Rows swapped in pairs by one turn or mirror: which row each one swaps with:
Dod: [-32  17  21 -12 -13   5 -18  12  24   0 -37 -14  -9  -6  12 -21   9 -12
 -17 -15 -49]
pim: [-48  31   3 -30 -12  18   0  29  26  10 -15 -40  -8 -30  -3   7 -21  16
   4   8   6]
zusa: [-38   2 -14 -14   9  15  15   6  -8  -1   9   3  -9 -26  -9  38   4 -15
 -17  55   6]
dov: [-26  -5 -12   5   8  17  -6  33  10 -24  -4 -19   5   1 -23  48 -17  24
   7  19 -13]
nemok: [-25  21   2 -23   5 -23 -31   5  -3  19 -28  -9  -4  15 -13  11 -25 -10
 -12 -15  22]
rogep: [ 11 -15  -6  -9   6  33   5  18  12   9  -5  37 -10  -7 -44  13  -9  11
  19  -4 -23]
zar: [ 11  29  -4 -22   7  19 -24   8  21 -16  -6  22 -12  25  25  39  11  13
 -11  16   7]
mip: [-12 -39   6   1 -22  11 -30  38  13  -4  -5   6  11  13  -9   6 -12  12
  27  26  -4]
lefim: [  4  10  19 -34  -7  24   8 -19  35   5  -9 -50 -32  -7  -9   3 -18  13
   0  10 -14]
betef: [-18  34   3 -23  16   8  40   0   1   5 -41  16 -36   6  14  -8  -6  14
 -19   0   4]
Bova: [-24  13   0  -7 -11  20  35  -2  -2 -34 -38   0  -6  -3 -22   5   3 -10
   0 -31 -18]
mov: [  2   5  22 -10 -31  24 -48  15  -3 -16 -13  -1 -10  -2  15  41   9  17
   0  18 -31]
bik: [-10  27  -9  -3  -5  23  38  12  -5   8  12   8 -19  21  20   1 -15   4
   2 -31 -15]
ranu: [  9 -30   6 -10  -9  26   7  24  18   7  18  -5  -7 -12 -31  30 -17   7
  24  14 -14]
magam: [-31  26  45  -3   5  24  29   6   0 -23  -3  10  -5 -24  -8  -6  -3 -14
   5 -17  13]
doda: [-18  12   2  -1  33 -16 -17  19  16   3  -4  27 -12  22  -7  18   3   1
 -10  22 -44]
funov: [-31   8  12 -11  24   9   8  15  -4  11  -6   7  -3 -14 -20  -6  15   9
 -17  69 -20]
Rop: [-23   8 -19 -15   6   9 -46   4   1   2 -15  -5  -2 -19 -28  -4  -5   4
 -10  54  11]
kof: [-19  16 -43  -1 -26  47 -41 -12  -1  10 -12  -1 -17  12   1   6   1   0
 -10  22 -12]
nama: [ -5  -6 -24 -11  37   2  23  -6  11   5 -31 -13 -20  -7  21   8  -2  -3
   5 -16 -13]
Sur: [ 11   6  11 -21   4  53  15   8 -16   6 -27  -9 -34  -3  12 -13   1  17
   2  13  31]
bime: [ -5  -4   0 -14 -11  17  47  12   6 -43  10  -4 -12  -4 -28  -5  -6   0
  -2  19   0]
bezi: [-25  -1  20 -13  20  16 -15  21   3 -28 -17   3 -13  -1  19   5  -8  21
   4 -45   7]
deko: [ -3  18  10  -7  13  11  -9   2 -14  20 -35 -11 -37 -15 -22  -3 -10 -20
  26 -14 -32]
lefu: [-33   4   5  -3 -70  23 -16  -2  -5   4  10  19 -10  11  12   9  10  -1
   1   4   6]
Ledu: [ -1   5 -35  -5  18  15 -14  15 -10  32 -16  -5 -36  13 -28  -8 -10  22
   3  32   5]
tun: [ -4  -2  18  -3  15  -9 -18   4  36  -7 -11   2 -24  19 -22  25   7  15
  -8  15 -50]
Pab: [  1 -14  23 -53   1  36 -34  23  22  16   9 -18 -17 -14   8  16   1  18
  -4   7  -3]
zivo: [-42  16   3  -8  28  31  31  15   6  16  -3   9 -20  -8  27  -2  12  10
  -3 -15  20]
zoki: [-19  11  24  -4  24  55 -39   5   6 -25  -5   6 -12  -4 -23   3  25  -5
  -2  11 -21]
Sozu: [ -6  -4  29 -12  14   4  17 -29  -7  -9  -3   5 -39  15  -9   6  22   1
 -32  11  16]
vozig: [-54 -20   1   9 -15  14   8 -10 -35 -12  -7  14  -4  12 -13 -23  10   5
  -5   3   8]
gon: [ -9 -19   9  -3   2   3 -22  20  17  -7  -7 -36 -48 -15   3   3  -2  -8
  10  -1 -43]
maro: [-27   6  -4 -17 -15  -6 -13  16  -7 -24   1  -4 -14  -6 -41  -5   6  -2
  -1  65 -17]
kasu: [ -7  -5  15  -9 -33 -14 -29  11  24  26   9   4 -16   0  17  16  17   6
   5 -24   1]
Tova: [  5   3  -1 -14  10  -8   2  15  26 -17  -3  29   1  15  21 -16   8  14
 -20  48   1]
nur: [ -4  11  -8  -7 -39  -5 -26  12   2  46 -19  12  -9  11 -10   5   5  12
   0 -20  14]
Noke: [-19  25 -20  -3 -26  22  34  13  -5 -26   5  11  -2  25  25  -1   3  -4
   2   2 -25]
zifeb: [-62  27  15 -40 -28  15   2  11 -22   1 -12 -21 -15 -21  -9  -2   2   7
  -1 -13  15]
Ledib: [-11   0   5 -45 -19  19  -9  27   8  19  10 -32  -9   0  30  20 -31  28
  -7   9   3]
vaka: [-14  44  -2 -22 -25 -13  15  10   2 -15 -29 -14   0 -11   2 -18  -1  16
   2   8  36]
didiz: [  4  -8  -3 -14 -45  10   6  20   0   2 -10   1   5   2   4 -33  -8  10
   8  27  34]
vuzip: [ -3  34  11 -35  -3  43 -46   6 -15  13 -19  20  -8   9 -15  11   3  23
  -3  -7 -27]
Redaz: [ -8  34  26 -46 -19  21  -7   9  16 -10 -16 -21 -17 -17   0 -12 -10  22
  27  24  25]
Zume: [-14  12  13   3  15  26  -5 -20  -3   0 -24  16 -33 -21 -40 -26  14   0
  -1  13 -32]
gana: [-32  -2  10 -10 -12  29  32  12  -1  50  11  -3 -15  -6 -13  20  10   5
  -2  38  13]
poko: [-34  26  -2 -13 -31  -9   5 -13 -17  17   9   9  -7  13   3   7  33  -6
 -30   3  18]
Mog: [ -5   8 -36 -12   0  21 -24  33  12  34 -28  -1 -24  -1 -11 -19  10  13
  10   6 -27]
pem: [-26   6  -1 -16   3  32 -34   3  -3 -11 -16   8 -11  11  11   4 -11  -5
   8 -53  -7]
Dumug: [ -1  12  -7 -11 -15  11  12  12   0  32  -3  -9 -12  12  37   3  11  -1
  -6  57 -25]
Ronov: [-45   1 -28  -9 -11  16 -12   3 -10  26 -20   3 -22 -29   1  10   3  -4
   0  57 -16]
sozeg: [-37   0  29 -18  -3  12  -5  20  10  55 -27   4 -12  13 -24  12  -3  10
  18 -12   7]
Pafot: [-28  22  32 -16 -42  25 -28   8  17 -20  13  -1 -16 -16  30   0   9  -5
  -4  -4 -27]
liga: [-39  17  45 -18 -25   0  27  15  17 -13  17   4 -17  32 -17   1   0   2
  -5  26  -8]
daka: [-20 -11  26 -18  -1  16 -19   3  14 -10  -7 -30 -23   5 -60  -5 -10   0
   8  17 -23]
Zut: [ -6  -9  25  -8 -12  13  35 -17   8   7  -3  -3 -24  -4 -50 -13  -4   2
  20  21 -13]
Vos: [-27  15  14  28 -19 -16  -5   4   0 -17  -9  30   3  -6   0  -1  27  -4
 -23  34 -18]
pavuf: [-42  26  18 -21 -19  21  -3  37  -7 -13 -15 -10 -15 -17  27 -27  -1   5
   0  -1  30]
paluf: [-56  12  -1 -14 -49  25 -42  10  -6   9 -14 -11   0  11 -13   6   1   3
  -5 -11 -21]
Gile: [-14  13  20  -6 -12  -9 -21 -13   4 -23  10   4  -6  18  -6  32  38 -26
 -16  18  -6]
tezo: [-11   4  -5  -5  15  15  -4  -1  -2 -28  23   5  -8   8  43  12  13   5
   1  41   0]
Zato: [ 17 -19   9   8   4  -3  -3 -12  -3  -8  14  17 -30  22   8  10   8  22
 -33  20   0]

Swapped with nemok: dov
Swapped with pim: Rop
Swapped with kof: lefim
Swapped with zoki: Dod
Swapped with Ledu: Ledib
Swapped with mip: sozeg
Swapped with zusa: vaka
Swapped with magam: Vos
Swapped with zivo: Tova

Rows swapped in pairs by one turn or mirror: which row each one swaps with:
ged: [-13 -55  -1  29 -22  10 -35 -46   2 -24   5 -11 -24 -21  34  16  20 -14]
Lipe: [-28 -52  36   2 -50  20 -15 -12   2 -22   2 -19 -25 -22  12  21  40  14]
gapo: [ 27  14  44  33 -43   8 -20   6  -2 -14   2 -33 -41 -33  26 -14  -5  24]
Zik: [  4 -51  19  73   2  37 -11 -28  -1 -12  17 -21 -21 -13   0   3   3  16]
kivo: [ 10  -1  -1   2 -27   9 -14 -60 -20 -12  28 -16  -6 -23 -20 -14   2   5]
siz: [  4   6  10   7 -37  44 -20 -50  -4 -12  31  -8  -2  -4 -21 -13  30 -11]
nuri: [ -5 -59  24  51 -32  25  -9 -26  27 -16 -26 -24 -32   6  -4 -15   5  10]
Subin: [  5  19  39  -2 -55  51  -9  -4  -4  19   7 -22 -14  -7  -6  11  11  22]
Giba: [ 13  -5  30  -4 -30  59  -1 -28 -27 -31   6  -7 -30   4 -26   5  17  -3]
Benis: [-17 -53  12  58 -60  44 -32 -15  16   3  -3 -27 -19 -29   7   2  -9  17]
nuna: [ 35 -25  10  83 -34  17 -26   0  -7 -11   5 -25  -6 -26  19   7  17  15]
Kema: [ 12  27  24  -6 -66  13 -21 -13  12   5   1 -26 -18 -22   8 -10  12  22]
Puzi: [ 10 -15  34   6 -42  57  13  -6 -23  -9  -3 -34 -33 -16  40  26   1  23]
pumad: [ 20 -29  63  11 -14  14 -27   0 -11  -8  -3 -25 -38   6   2  -6 -23   9]
rimus: [-25 -10  21 -34 -21  19 -24 -18  -4   1  -6 -21 -20 -20   2   3  -7  15]
Niful: [ -2 -50  11  32 -60   4 -35 -11  13   6 -19 -37  -8 -36  25  -7   0  23]
Vuf: [  2  25  15  -4  -5  15 -26 -38 -29 -13  20 -24 -11 -20  17   9  13  -2]
gonot: [ 14   9  36  26 -48  61 -16   0 -42  -6  -6 -21   6  -6   8  12   6  25]
gan: [ 26 -13  22   1 -55  35  -6  19 -27  -9 -11 -12 -32   8  26  18  -6   9]
Neni: [ -2 -60  27   5   3  14 -20 -22  12  -5  10 -14 -32 -30  17 -11  24   0]
Vufi: [  3  13  21  37 -39  32 -24 -40 -13  -9  33 -37  11 -44   3  -6  18  27]
golo: [  2  -8  -9  70 -58  42 -13 -28 -14  -7  -1 -24 -52 -29  11  13  16  19]
tunul: [ 10 -19  19   7 -20   8 -18  -6   6  31 -26  -9 -54 -18   7  18   5   2]
Kozam: [ -1 -44  11  59  13  27 -25 -24 -10 -14   2 -17 -29  -4  -1   3 -21   4]
sis: [ 46 -26 -10  41 -49  29 -42 -25   2 -11  16 -16 -21   8 -19 -18   6   1]
sel: [ 15   0  41   5 -63  22   0   7 -19 -47  -6 -12 -27  -2   6  16   4  -1]
sadu: [ -1 -44  19  12 -23  15 -13 -23 -13 -53 -20 -18 -14 -15  42  22  -1  -7]
tebi: [ 25  -8   9  82 -55  25 -23 -12  -5  -3   1 -25 -40 -21  20  -2 -13  -2]
bep: [-31 -58  40  29   5  18 -25 -21  -8  -6   8 -18 -10 -16   7  -1   2  11]
gakiz: [  6 -28  -4  35 -33  21 -37 -59  29  18   8 -24  -9 -33  11  -9  11   0]
Zolof: [ 28  -6  20   0 -18  53 -10 -37 -11 -18   3  -3 -27  16 -11   6  12 -21]
Mes: [ 25 -11 -18  17 -45  38 -18 -37  11  -9   3 -23 -11 -29  15  -8 -40   0]
gitu: [ 25  29  -3  45 -12   9 -21 -33 -12 -19   6 -18 -17 -15  13  12  35  -1]
rubit: [ 37 -43  -5  26 -81   8 -17  -6 -11 -13 -13 -29 -15  -8  15   8  14  15]
zopo: [ 25  15  23   9 -20  49  -8 -20 -11  -5 -12 -24  -3   5 -19 -25   4  28]
buzad: [-16 -32  25  71 -59  38 -13  -5  18 -21   3 -25 -38  -1  14  13  17   4]
fize: [-12 -25  20  24 -39  41 -11 -63 -18 -37  -2 -21  21 -17  17  14  12  -1]
lol: [ 12  -6  -3   4 -27  31 -11 -60 -15 -38  18  -9 -16  -5 -26   2   9  -7]
zep: [-31   2  17  30   3  25 -19 -11   2 -18   5 -20 -23 -16   9  14  50  13]
vepi: [ 33 -12  10  17 -97  22 -29 -25  -5  -5  -4 -23  -7 -11   4   2  19   4]
Foz: [ -2 -15  39  34 -38   4 -32  22   6  -4   4 -38 -28 -28  28  -5  -9  35]
gima: [  4 -48  34  30  28  20 -19 -24   1  -8   5 -19 -26 -22  11   5  16   6]

Swapped with gan: tebi
Swapped with Niful: Kema
Swapped with Kozam: Zolof
Swapped with Zik: Giba
Swapped with Vuf: ged

Rows swapped in pairs by one turn or mirror: which row each one swaps with:
tati: [-11  -4  41 -31  31 -16 -37   5   2  -5 -27 -32 -12 -15 -15   4 -19 -16]
Serip: [ -6 -41  14 -33  41  14 -48  16   8  16 -14  -9  -8  -3 -13   5 -25  16]
Fadat: [ 43 -19   4 -27  29   7 -21  -1   8   4  -7 -16  19 -12 -46   6 -70  19]
Bolin: [ 13 -35   3   4 -38   0  -4  14  11  39 -37  14  -4   2 -19   0 -37  -2]
luno: [-21  13   6 -12  -3   7   2  35   6  25 -45 -16  -1 -23 -22  17 -64  10]
vus: [-27 -30  15 -27 -15   5 -30   6   7  28 -27   8  21  -1 -39  -5 -79  -2]
kom: [ 13 -19  25   0 -16 -39 -32 -13 -16   2 -35 -17   3  -6 -17  10 -62 -20]
zagak: [ 33  23  43 -45  10 -27 -21  -3   6   1 -39 -21  11 -15 -13  23 -28  44]
todim: [ -8   7  48 -26 -10 -12 -29 -12  32   6 -61  -4  27  10 -18  17 -14  30]
defo: [ 24 -27  -8   2  -9  22 -34  18  18  34 -15   3   1 -24 -29 -10 -33  21]
Kufod: [ 12  20  10 -31   5 -31 -41 -23 -11  26 -14   2  28  29 -32  36 -47  12]
dofa: [ 13 -30  27 -14  41  32 -19 -18 -12   2 -29  -5  -3   9 -11  19 -49  -2]
Sonod: [  4   2  29 -49  11 -36 -46   4 -11  27 -16   8  12  33 -31  19 -30 -21]
fidu: [ 21  30  47 -39   1 -28 -26   1  22   0 -41 -22  14 -15 -28  24 -43  41]
totig: [-16  12 -14 -37  -8  21  -3  24  33  10 -25 -12   7  -4 -27  34 -30   0]
rin: [ 15   8  45 -29 -15  -1 -42  -7  27   7 -36   5 -20 -26  14  44 -28  20]
fuvo: [ 54   5  27 -35 -38 -16 -47  -9 -11  22 -33   3  15  -2 -21  26 -25  -7]
Nep: [ 17  -3  17 -17  14 -44 -24 -19  23  11  12  -4  -6  25 -30  19 -49 -13]
vizug: [  8  34  13  -6   7  13 -13  20  23  39 -22  39  10  -1 -39  16 -44   9]
gen: [ 36 -14  19 -50   0 -31  -1  -3   4  10  -3 -19 -26  -4  -8  38 -17   2]
tida: [ 10 -36  17  -3  -1 -12  -5  -4  21  21  10 -21   4 -30 -17  29 -66  -2]
lunis: [ 34   3  52  -5  15  -7 -12 -20 -20   6 -18  -5  37 -12 -41  19 -45   0]
kope: [  9 -20  -8  17 -26  17 -38  16   3   9 -18  -2 -11  -5  -8   4 -27  12]
Fab: [ 18  12  38 -36 -14   1 -28 -14  26  -1 -31   4 -20 -25  22  39 -36   7]
gem: [ -6  25  -2 -27 -12   0   8  32  25  15 -12   0  10 -18 -42  32 -57   8]
Dil: [ 65  -2  23 -39 -15   1 -24  -9  12  -8 -20   0   6 -11 -32  14  -4  19]
Ropa: [ 13  -1  46   2   4  22 -25  -9 -19  31 -13  17  -3  21 -10 -10 -15  13]
matap: [  5  -8  31 -29  21  -1  -8  17  18  35  20 -26   9 -11 -34  10 -65  29]
leni: [ 35 -11  17 -15 -49 -27 -16   2   1  38 -32  18  11  15 -26  16 -38 -13]
pul: [ 30  -6  18 -40 -14   2 -22  -4  17  34  27  -4 -23  16  -1  28 -31   4]
budib: [ 13   3  31 -59  -5  -6 -51 -14   5 -25  -9 -14  17 -21 -39   8 -38   9]
Pife: [ 48 -25   7 -17  -1  26 -25   4  12  -1 -18  -5  -1 -28 -19   0 -10  28]
vini: [ 24  23  33 -55 -10   7 -38  17  30   2  -9  13  -6   3  -8  33  -5  25]
fumig: [  2 -10  31 -49  33 -10 -14  15  23  47 -23  -7  15  23 -43  17 -63  -4]
zube: [-19   0  25  -9 -19  15 -23  32  16  38 -35  36  -3  17  -7   6 -29   9]
ruke: [  7  29  16  -7   9   9  -5   8  30  34 -23  41  10  -1 -32  -3 -51  12]
goza: [ 13 -21  28  -2  25  -4  11   4 -11  38 -38  15   3  13 -32 -11 -25  21]
rafi: [-14 -23  31 -17  15  10 -38  22   9  22 -31  24   8  26 -46 -12 -29  -5]
Vid: [-16 -22 -10  -7  22  16 -40  -7  -7  10 -17 -19  -5 -13  -3  17 -38  29]
Gusu: [-16   6  -3 -10   0  -9  11  34   2  40 -36  -8  -1 -11 -16  10 -59   9]
dez: [  1   3  58 -19 -11  -9 -24  -4  13  -4 -59  -7  17 -21 -12  25 -37  40]
maf: [ -4   8  67 -20   0 -15 -19  -2 -34  15 -23 -27  10  -7 -12  16 -43  -7]
lemup: [ 57   5  16 -30 -26   0 -45  -3   3  16 -21  12  23  30 -31  32 -36  25]
risa: [ 15 -19  29 -64  -2  -4 -53  10  23  -6  -5  -7 -14  11 -21  31 -21 -11]

Swapped with Serip: Sonod
Swapped with zube: vini
Swapped with todim: totig
Swapped with Vid: Kufod
Swapped with Bolin: Dil
Swapped with gem: dez

